In the data rows, zero lies at 7.5, halfway between 7 and 8.
In each game, the first row plays the second. By how much does the first row win? 20 means about a draw, 40 a big win and 0 a big loss. Wins can go round in a circle. Each row has two weighted sums of its numbers, A and B, taken from their middle values. A row wins by its A times the other's B, less its B times the other's A.
12  8  3 11  3  2  6 11 11  7
 8  3 11  9 15 12  8  5  9 12 ~ 7
10  7 10  9  3  1  5  9  7 10
 6  7  8  9  6  7  8 10  8  8 ~ 26
12  9  4 11  2  3  7 11  9  3
 9 11  5  6  7  8  7  4  7  7 ~ 18
 5  8  4  9  9  8 10  5 10  4
 5 11 11  9  7 10  8  7  8  8 ~ 19
12  7  8  0  9 10  5  4 11  9
 6  9  7  8  8  4 13 12  3  5 ~ 19
 6 12  5  6 10  9 11  9  8  4
 8 10  9  7  6  8  9  7  7 11 ~ 17
10  3 10  4 11  5  4  8 11  8
10  9 10  7  3  8  6  7  6  9 ~ 25
 3  8 10  8  5 11  8  8  7  6
 5  3  9  7  6  3  8 10 10  7 ~ 16
 9  7  7  9  7  7  5  7 11  6
 3  8 11 10  6  9  6  8 10  9 ~ 16
 6  9 11 12  6  7  7 10 10  4
 7 13  8  6 10 10 11  7 12  8 ~ 11
 9  8 12  7  6  8  9  7  9  3
 6 10 10  6  9  7 12 10  7  9 ~ 31
 6 11  9  5  6 10  7  7  6 10
10  7  7  9  4  2  5  9  5  3 ~ 7
 3  9 11 11  6  9  7  8 12  6
13  7  7  0  9 11  6  3 10  7 ~ 21
12  9  5 10  5  5  6  8  6  7
 6  7  5 10  8  9 10  6 12  3 ~ 11
 4  8  3  9  9 10 10  4  6  4
 6  8 12  7  9  6 12 12  6  8 ~ 17
 9  8 11  7  5  9  6  9 12 11
11  6  8  4  8 10  4  2 10  9 ~ 22
11  5  5  1  8 11  6  3  3  9
 6 12 11  9  6 10  8  7  8 10 ~ 22
 9  6  8 10  6  7  5  8  7  4
11  8  5 11  5  5  5  8 11  9 ~ 15
 4 12  5  9  3 11  8  6  7  4
 7 11  6  7  9  9 12 10 12  7 ~ 17
11  2  4  4 11  6  4  7  8  9
6 7 9 9 9 7 7 6 5 3 ~ 25
 7 11  9  8  8  8 12 11  9  7
5 3 9 7 6 3 9 9 6 5 ~ 14
 3  7  5  8 10 10 11  4 10 11
12  9 10 11  3  3  6 11  9  4 ~ 24
12 10  7  9  3  6  6  9  7  6
 3  6  6  8 11  9 10  4  5  4 ~ 17
12  7  6  0 10 10  6  3  8  5
 6  6  5  9  9  8  5  9  9 10 ~ 15
10  5  3  0  9 10  5  1  6  4
 4 10 11  7  3 11  7  5  4  6 ~ 25
 9  7  8  6  7  7 10 10  9  7
 5 10  4  9 10 10  6  7  6  7 ~ 25
 6  9  7 11  5  7  9 11  6 12
 6 10 10  6 10  8 12 10  5  8 ~ 15
10  5  6  1 11 11  4  1  7 10
 4  4  8  8  6  4 10  8 11  5 ~ 19
10  8  3  9  3  2  5  9  8  6
 3  8  3  6  4 12  7  8  9  9 ~ 22
 4  8 11 10 10  9  6  7  6 11
10  4  9  7 10  6  4  6 10  9 ~ 24
 4  9  4  7  3 12  6  6  3  8
 6  6  5  9  9  8  5  8 10  9 ~ 31
 8  5 10 11  8  5  9 10  7 12
 4  8  9  7  9 10 10  4 10  3 ~ 20
 6 10  6  6 10  7 12 11  5  8
 7 11 11  7  8  8 13 10 10  8 ~ 18
 9 12  4  6  6  9  6  4 11  7
 3  8  3  5  4 12  5  6  4  3 ~ 20
 8 10  9  8  6  5 12 12  7  5
 4  9  5  7  8 10  8  7 10  6 ~ 20
 6  8  4  7 10  6 12 12  4 12
 4  6  5  9  8  6 10  6  7  5 ~ 17
12  8 12  1  8  9  4  3 10  4
 6  9  5 12  5  8  8 10  9  6 ~ 10
 6  3  7  7  8  4  7  9 12  9
 5 12 10  9  7 10  8  7  5 10 ~ 20
 6  3  8  7  7  3  8 10  5  5
 5 11 11  5  6 10  6  7  3  4 ~ 15
 8 10  4  8  6  4 12 12 12  7
 7  8  9  8  8 12  6  4 12 10 ~ 23
10  5  9  2 10  8  5  5  8  7
 9  7  3  7  6  4  7 11 11  5 ~ 18
 6  7 11  9  7  7  7 10 10 11
11  6 11  6 11  8  4  4  7 11 ~ 21
 7  8  6 13  7  7  7 10 10  9
 7  7  8  8 11 10  7  4  8 11 ~ 16
 9  7  9 10  7  7  5  7 10 10
10  7  6  9  3  1  5  9  8  8 ~ 27
 7  6  9  8 13 11  7  3  9  6
 7  7 10  9  7  7  8 11  7  4 ~ 27
 5 11  3  8  3 11  7  6  8 12
 4  9  6 12  6 10  9  8  9  5 ~ 31
10 11  4  4  6  9  6  4  8  8
11 10 11  5  2  8  6 10  3  4 ~ 24
11  4  5  7 11  9  4  4  8 12
 6  8  4  7  8  5 12 12 12 10 ~ 9
 9  4  7 11  9  5  8  7  5 12
 7 12  3  7 10 10 12  7 10 12 ~ 28
 6  9  4  7  8  5 13 12  4  5
 6 11 11  6  9  9 11 10 11  6 ~ 21
10  7  4  9  3  1  5  9  3  8
 7  7 10 10  7  8 10  8  8  3 ~ 13
14  6  8  1  7 11  4  5  3 11
 9 10  5  5  6  9  7  4 11  5 ~ 16
 9  9  6  6  4  8  6 10  5 10
 7  7 12  8 11 10  9  7 11  8 ~ 26
6 8 3 9 9 8 6 6 5 6
 6  9  6 12  6  7  8 10  7 12 ~ 12
 4  8  5 11 10  9  6  7 11  7
10 11  4  5  6  9  6  3  9 10 ~ 21
 6 11 10  7  9  9 12 10 10 12
 8 10  7  6  8  9  6  4  4  8 ~ 18
 7  6  7 10  6  7 10  8  4  5
 6 10 10  6  7 10  7  8  6  5 ~ 18
 7  8  7  8 10  8  6  4  8  3
12  5  3  1 11 12  4  2  9 11 ~ 1
 4  8  9  9 10  9  7  7  4 10
 9  7  3  7  6  4  8 11  9  9 ~ 18
10  6  4  8  5  2  5  9  5  9
 8 13 10  7 11 10 11  7  9  4 ~ 12
